One hidden turn or mirror swaps the rows below in pairs. Which row is each named row swapped with?
bivi: [  4   5   4  10   7 -11   1  -5  -7   4   9   9 -28   9  -9   1   3  13
 -12 -11  -2  -7  -4]
Dipa: [  0   6  15 -14  14  10  -4   2  -3   4   0  -5 -10   0  -5  -2  14  19
   7  -7  -9  -2  -7]
mutip: [ -4   1  -4  -3   5 -12   0  -1   5   5  -4  -4 -10   4   7   0  15  -5
 -12 -17  -8   1 -12]
zisad: [  3   1  -4  -4   9   5   0  -8  -4  26  -5   0 -15   8  -4  11   1  14
   5  -1   4  -9  -1]
kel: [  6   8  -8   5  13  -7   0  13  -9  -2  -2  -3  -9   6   3   1  10  12
  18  -9  -6 -12   1]
leti: [ 11  11   2  -7  14  -6   4  -8   3  22  -6   6 -12   9  -2   7  12   6
  -3  -4   7  -1  -3]
lavar: [ 16   7  -3   0  -1  -6  10   6  -7   5   6   4 -12  13   1  -5   3   9
   3   0  -7 -11 -17]
tusa: [ -1   6   2  -8   9   8   3  -4   1  24 -13   6 -17   1  -4   4   6  11
  -5   0  10  -8  -6]
lubo: [ -6   3  -6   6   8  -6   8   2  -8   0 -10  14  -1   5  -4  -2  -3   9
  -9 -11  -4 -14 -15]
Vagun: [ -1   0   3   8  10   5 -15   6 -15   7   7   2 -19   1  -1  -4  19  11
   0 -11 -11  -1   3]
tal: [ 8  2  4 -8  9  6  5 -8  2 19 -9  4 -9  9  0 16  5  8  4 -3  7 -4 -1]
gol: [  6  13   0  -3  10  -6  -5  -5 -17  14   5  15  -5  -2   8   2  14  11
  -3  -7  -8 -16 -14]
Ponak: [  0   4   4   3 -10   7 -11   8  -3  -1   4   5 -10  -4  -6  -2   0  12
   2  -8   7  -9  -3]
fip: [ -2   3  -4  -8  16   5 -17  -9 -10  -2  -7  -1  -8   0  -4   3   5   7
 -11 -10  -9   9  -8]
mufif: [  5 -10   4   6   1  -4   3   6   1   3  -2  14 -10   6   2  10  -1  17
  -3  -6 -13  -7   4]
Zifo: [  4   4  -1 -12  19   0 -12 -12  -7  -3  -4   0 -10  -2  -5  -5   8  11
 -10 -12 -11   5  -9]
zetiz: [ -5   6  -3  -6  11   9 -13 -16  -5  -3  -2  -6 -11   9  -3  -4   7   8
 -15 -10  -8   1  -9]
basak: [ -2   8  -4  18  14  -3  -4   6  -3   4   5  -4 -20  10  -7   3  12  15
   2  -3  -1   7  -6]
fuv: [  5  -1   5   6  19   0  -9  -5 -18  -3   2  12 -16   3   0  -1  11   3
  -5  -6 -20  -2  -7]
madu: [  4   1   2   9  10   6  13  -6  -9  12   2  -2  -2  14   9  -2   2   7
   2 -17  -8  -4 -21]
kuz: [ -2   2   8  -4  20  10 -10  -4  -4   2   0  -7 -10   8  -4  -6   5  13
 -12 -17  -1   0  -6]
Gavov: [ -4  -5   4  -2  16  -1  -2   8 -17  -8  -2   4 -12   7  11   7  12  13
  -6  -2  -5 -13 -12]
zoz: [-12  -1  -8   6  11  11  -5   9  -9  -3  -7   1  -6  -5   5   0  14  16
  -4  -5  -8  -1  -9]
tum: [  2  -5  -1  -3   4   1   5   2 -25   7   8  -6 -17  11   7  -4  -2   7
   2 -12   2 -12  -8]
gigab: [  5   0   1  -6   7   3   6  -4  -2  20 -11  -1  -5   1  -2  11   3   8
   2  -4  12  -5   3]
tup: [  8   5  -2   5  15  -3   1  13 -11  -4  -3  -1 -10   9  -1  -3   5  11
  19  -6  -8 -13  -2]
Furi: [ 13   1   4  -2   9  16   3   4 -12   4   0   1  -6  -4  -7   1  -6   5
   3 -14  -2   7  -5]
kipiv: [  9  -7   2   3   1   2  -6   6  -1  24   9   5  -4   5   3   2  -2   6
  -2  -5 -13 -13  -1]
fafu: [  1  -4   2  -3  18   5   3  10   0  18  -2  -6 -18  -2  -6   4  10  19
   6 -21  -1  -8  -7]
fovuk: [ -8   7   3   3  10 -10  -3  -3 -12   1   5  -2 -20   5   2  -8  11  -5
  10  -5 -10  -7  -9]
vol: [ -7   6  -5  11  12  -8  11   1  -2  -4  -3  18  -3   7  -3  -2  -1   9
  -4 -11  -5  -9 -13]
zuzo: [-10   6  -8   7  11  -3  10   1   0   0  -4  17  -3   6  -2  -2  -1   9
  -7 -16  -6 -11 -12]
Gotel: [ -5  -3 -11  -6  11  11 -11   0 -19   5   7   3 -17  -1   5  -3  10   1
   2  -5  -8 -13 -15]
dem: [ -2   6  -4  -8  14   5 -13  -8  -3  -1  -1  -5 -11   8  -9  -2   1   9
  -9 -14  -5   7   2]
somi: [  3   8  -3 -10   8  10 -13  -9  -9   6  -9  -5 -13   1   1 -11   8   7
  -9 -11 -15   0  -2]
Kiv: [ 10   7  -3  -2  12  -3   0   8  -5  -5  -2   2 -17  11   0  -4  12  15
  16  -7  -7 -12   3]
fevu: [ -3  -2 -16  10   5   1  -5  10 -16   3   7   6 -19   0   0  -3   7  11
  -3 -15 -11   1 -10]
Ligil: [ -3  -3   3  -6  16   8  -6   6   1   7  -3  -6 -19  -3  -8   7  11  17
   1 -20   1 -12 -17]
sef: [ -5   7  -3   9  11  -7   8   1   3  -4  -5  16  -4   5  -5   0   0  11
  -3 -17  -5 -11 -19]
Tope: [  0   2  -4  -8  14  10 -11  -3  -9   4  -6  -8  -6   2  -7  -8   0   8
  -7 -18  -1   8  -8]
per: [  4   7   1 -13  14  -1   5  -7  -4  22  -9  -1  -9  13  -3  10   0   5
  -1  -5   6  -7  -6]
lom: [  0   0 -10  -3   3 -10   2  -2   7  15  -2   0  -9   1   9   6  12  -1
  -6 -16 -11  -3  -5]
lefa: [-10   8   2  -1   1  -5   5   0  -4  17  -6   2   2  -1   1   7   8   4
 -13  -1  -5   1   1]
Ruk: [ -4  -4  12   6  -2   4   6  -1  -5  17  -2  12 -11   8   4   2   8   3
  -6  -6   2 -10 -20]
Bena: [ 11   2   7   3   4   4   7   2   7  11  -9   7  -9   4   7   9  13  14
   4   1 -14 -10 -10]
peton: [ -2   8 -10  11   9   4   4   9 -14   0   9   7 -10   3  -6  -6   7  19
  -9 -13  -1 -12  -3]
Gegag: [  8   4   3  10   0   8   0  -4   6  10   3  13 -20   3  -9  10   7   2
  -6  -7  -4 -18  -2]
sek: [  9  13   2  -2  19  -3   5  -4  -9   5   2  11 -12   0  -2   7  14  -1
  -8   0   6   6  -8]
vuru: [  9   8  -4   2  14  -4  -1  14  -6  -1  -4  -4 -15  11  -3   0   8   9
  17  -6 -10 -15  -3]
fuvu: [ -7   2   6  -2  15   6 -13   5  -4   1  13   4 -12   7   3  -2  17  10
 -13  -3   5 -11 -14]
nasur: [  5  -1  -2  -4   9  -8   0  -3   0  28  -3   1 -10  11   6   5   1   5
  -3   1   3   3  -2]
bog: [ -3  -9   9   8   5   9   9   4  -8   9  -3  12 -13   6   0   7   2   1
   5  -1  10  -8  -2]
lib: [-10   3   9  12  10   3  10  -3  -6  13   1   8 -14  -1 -10   0  -2  10
   5 -19  -7 -16  -3]
miru: [ 12   5   5   9   2   3  12   3  -3   9   1   6 -20  13   4   7  14   6
   1 -13   3 -17 -17]

gol pairs with Ponak
tusa pairs with somi
dem pairs with per
sek pairs with Furi

